arr = [135 140 135 108 126 136 149]
The entry just right of 108?
A: 126
The 2nd entry from the right: 136
The 4th entry?
A: 108

[117 132 106 100 128 106 129]
The entry just left of 128 -> 100
The entry just right of the largest entry -> 106

a =
[[130 127 130 126 125 126 126]
 [107 126 111 127 127 125 126]
 [121 127 121 125 126 126 127]
 [136 127 132 126 125 127 127]
 [129 127 126 126 126 127 127]
 [105 126 108 127 127 125 125]
 [128 127 128 126 125 125 127]
 [116 127 116 126 126 126 126]
 [134 127 130 126 126 127 127]
 [135 128 132 125 125 126 128]
 [115 127 117 126 126 124 127]]
Report the entry in the bottom-right corner.
A: 127
The bottom entry of the column that holds the largest entry -> 115
The entry just right of 105 is 126
Report the last entry in the row that holds the largest entry.
A: 127
Report the top entry of the column that holds the largest entry.
A: 130
The 2nd smallest entry -> 107
Report the second largest entry.
A: 135
Report the third entry on the main diagonal.
A: 121
The largest entry in the first column: 136
Report the second entry from the end, reading row by row.
A: 124
Report the entry directly below the smallest entry.
A: 128
Report the entry just right of the largest entry.
A: 127
Report the entry at the centre.
A: 127
Report the entry directly below the largest entry.
A: 129
The top-right entry: 126
The entry directly below the centre entry is 126
Report the entry just right of 111.
A: 127
The entry just right of 117: 126
Report the entry directly above the centre entry.
A: 126
Report the fourth entry in reading order.
A: 126
Report the fifth entry, reading row by row.
A: 125
Report the largest entry in the last column.
A: 128
Report the third entry on the diagonal from the top-right corner.
A: 126

Read these off the matrix that follows. Rows and columns are numbered from 0.
1) The entry in row 1 and column 1?
2) The top-right entry?
3) The maximum?
4) The entry just right of the smallest entry?
5) The entry at row 0, column 2?
6) The entry in row 0 and column 1?
7) The entry in row 2 and column 1?
8) The entry in the bottom-left corner?
[[118 121 130 121 124 126 117 118 132]
 [119 122 129 116 122 124 116 111 143]
 [124 141 129 128 123 123 120 129 120]
 [128 138 124 142 122 135 117 129 120]
 [120 122 130 129 132 125 137 137 129]
 [151 119 119 123 118 121 127 148 152]
 [147 119 123 121 119 119 128 142 145]
 [137 157 131 118 128 118 131 123 117]
 [117 123 130 110 122 123 115 103 148]
 [130 114 141 120 120 121 118 129 106]
 [120 122 131 126 130 121 139 142 134]
 [126 125 130 115 141 126 145 115 129]]
1) 122
2) 132
3) 157
4) 148
5) 130
6) 121
7) 141
8) 126

Questions about the grid below.
1) Find the last entry, reading row by row.
2) Find the top-right entry.
3) Find the entry in the bottom-left corner.
4) Find the largest entry.
5) Find the 1st entry in reading order.
[[133 121 152 143 101 148 148 123 143 110 118 115 141 115 139 127]
 [117 135 118 124 108 101 146 122 122 111 132 130 131 126 113 124]
 [114 125 128 148 102 135 119 129 153 152 132 142 125 126 130 117]
 [151 145 140 113 152 144 112 141 140 144 118 136 142 130 124 107]
 [125 135 138 138 131 130 113 135 117 134 121 121 123 136 133 142]
 [131 145 105 127 132 116 122 136 128 116 127 114 114 124 113 137]
 [148 125 142 121 130 125 114 134 138 118 106 144 115 123 139 128]
 [127 119 135 133 117 125 129 130 130 122 124 129 127 128 122 125]
 [130 130 132 115 108 136 129 110 114 124 132 138 127 132 140 128]]
1) 128
2) 127
3) 130
4) 153
5) 133

M = [131 112 111 154 129 132]
Report the entry just left of 132.
129
The first entry from the left is 131
The third entry from the left: 111

X =
[[121 124 116 111 127 138 142 131 113 127]
 [134 126 125 134 132 137 131 125 121 122]
 [130 129 125 135 120 150 133 132 131 127]
 [127 128 129 121 129 133 122 132 131 133]
 [134 131 134 120 123 133 131 131 132 129]
 [131 131 136 128 124 138 132 147 122 136]
 [136 133 137 116 126 130 143 123 136 136]
 [122 128 132 130 117 132 132 137 136 126]
 [135 114 126 109 127 137 122 125 136 132]
 [123 133 133 121 103 122 121 118 124 121]]
Counting starts at 0.
The entry in the bottom-left corner -> 123
Report the minimum.
103
Report the entry at row 0, column 1.
124
The bottom entry of the column that holds the largest entry -> 122
The entry just left of the largest entry: 120
Report the entry in row 1 and column 2.
125
Report the entry at row 2, column 0.
130
The entry at row 1, column 0 -> 134
The top-right entry is 127
The bottom-right entry is 121
The entry in the top-left corner is 121
The entry in row 2 and column 2 -> 125
Report the entry just left of 142.
138
Report the entry just left of the smallest entry.
121
Report the entry directly above the largest entry.
137
The entry in row 0 and column 2: 116
Report the entry directly below the largest entry.
133

A =
128,140,130,125,150,129,136,125,129,121,134
128,135,134,129,127,130,130,124,129,128,132
124,129,134,102,125,132,128,129,131,151,127
128,126,124,125,129,128,128,130,128,127,127
129,129,127,133,132,129,138,125,146,135,133
130,125,127,136,129,123,127,147,124,134,124
154,132,145,136,132,108,136,130,121,131,131
The entry directly above the smallest entry is 129
What is the entry just left of the smallest entry?
Answer: 134
The last entry, reading row by row is 131
What is the entry just right of 146?
Answer: 135
What is the top-right entry?
Answer: 134
The entry directly above the centre entry: 132
The smallest entry in the first column -> 124
The entry just left of the centre entry -> 129
The third entry on the diagonal from the top-right corner is 131
What is the entry in the bottom-left corner?
Answer: 154
What is the 2nd entry in reading order?
Answer: 140
The 3rd entry, reading row by row: 130
What is the third entry from the end, reading row by row?
Answer: 121
What is the 5th entry from the end, reading row by row?
Answer: 136
The last entry of the smallest entry's row -> 127
What is the fourth entry, reading row by row?
Answer: 125
The smallest entry in the last row: 108
What is the entry directly below the centre entry?
Answer: 129
The entry just right of the centre entry -> 128
What is the 2nd entry on the diagonal from the top-right corner?
Answer: 128
The entry in the top-left corner is 128
What is the entry just right of the largest entry?
Answer: 132
What is the fourth-last entry, reading row by row?
Answer: 130

W =
[[132 115 144 119 116 121 136 137 142 139 139 132 124 139 114 116]
 [116 134 137 125 137 137 134 121 125 120 115 128 125 123 123 136]
 [127 127 128 120 119 120 116 138 129 136 134 130 121 124 125 123]
 [130 113 132 116 116 136 133 128 121 114 118 144 145 138 142 116]
 [134 132 151 131 134 133 133 124 120 121 140 128 124 131 144 122]
 [118 118 123 125 136 132 124 137 128 137 137 130 143 121 148 122]
 [117 119 128 134 120 132 124 125 148 122 117 128 137 123 142 131]
 [132 131 127 123 120 131 132 141 141 117 137 128 124 136 125 115]
 [128 133 124 139 116 120 120 125 148 145 116 140 142 134 147 134]
 [124 129 147 137 121 131 125 121 137 140 118 130 120 136 119 133]
 [116 134 130 137 137 118 139 138 142 111 123 145 121 121 128 118]]
Indices start at 0.
The entry in the bottom-left corner? 116
The entry in row 2 and column 1: 127
The entry just right of the smallest entry -> 123
The bottom entry of the column that holds the smallest entry: 111
The entry at row 0, column 0 is 132
The entry in the bottom-right corner -> 118
The entry in the top-right corner? 116
The top entry of the column that holds the largest entry is 144
The entry at row 2, column 0 is 127
The entry at row 1, column 0? 116
The entry in row 0 and column 1? 115
The entry just right of the largest entry is 131
The entry directly above the largest entry is 132
The entry directly below the largest entry? 123
The entry at row 2, column 2 -> 128
The top entry of the column that holds the smallest entry? 139
The bottom entry of the column that holds the largest entry: 130
The entry at row 1, column 1? 134
The entry directly above the smallest entry? 140
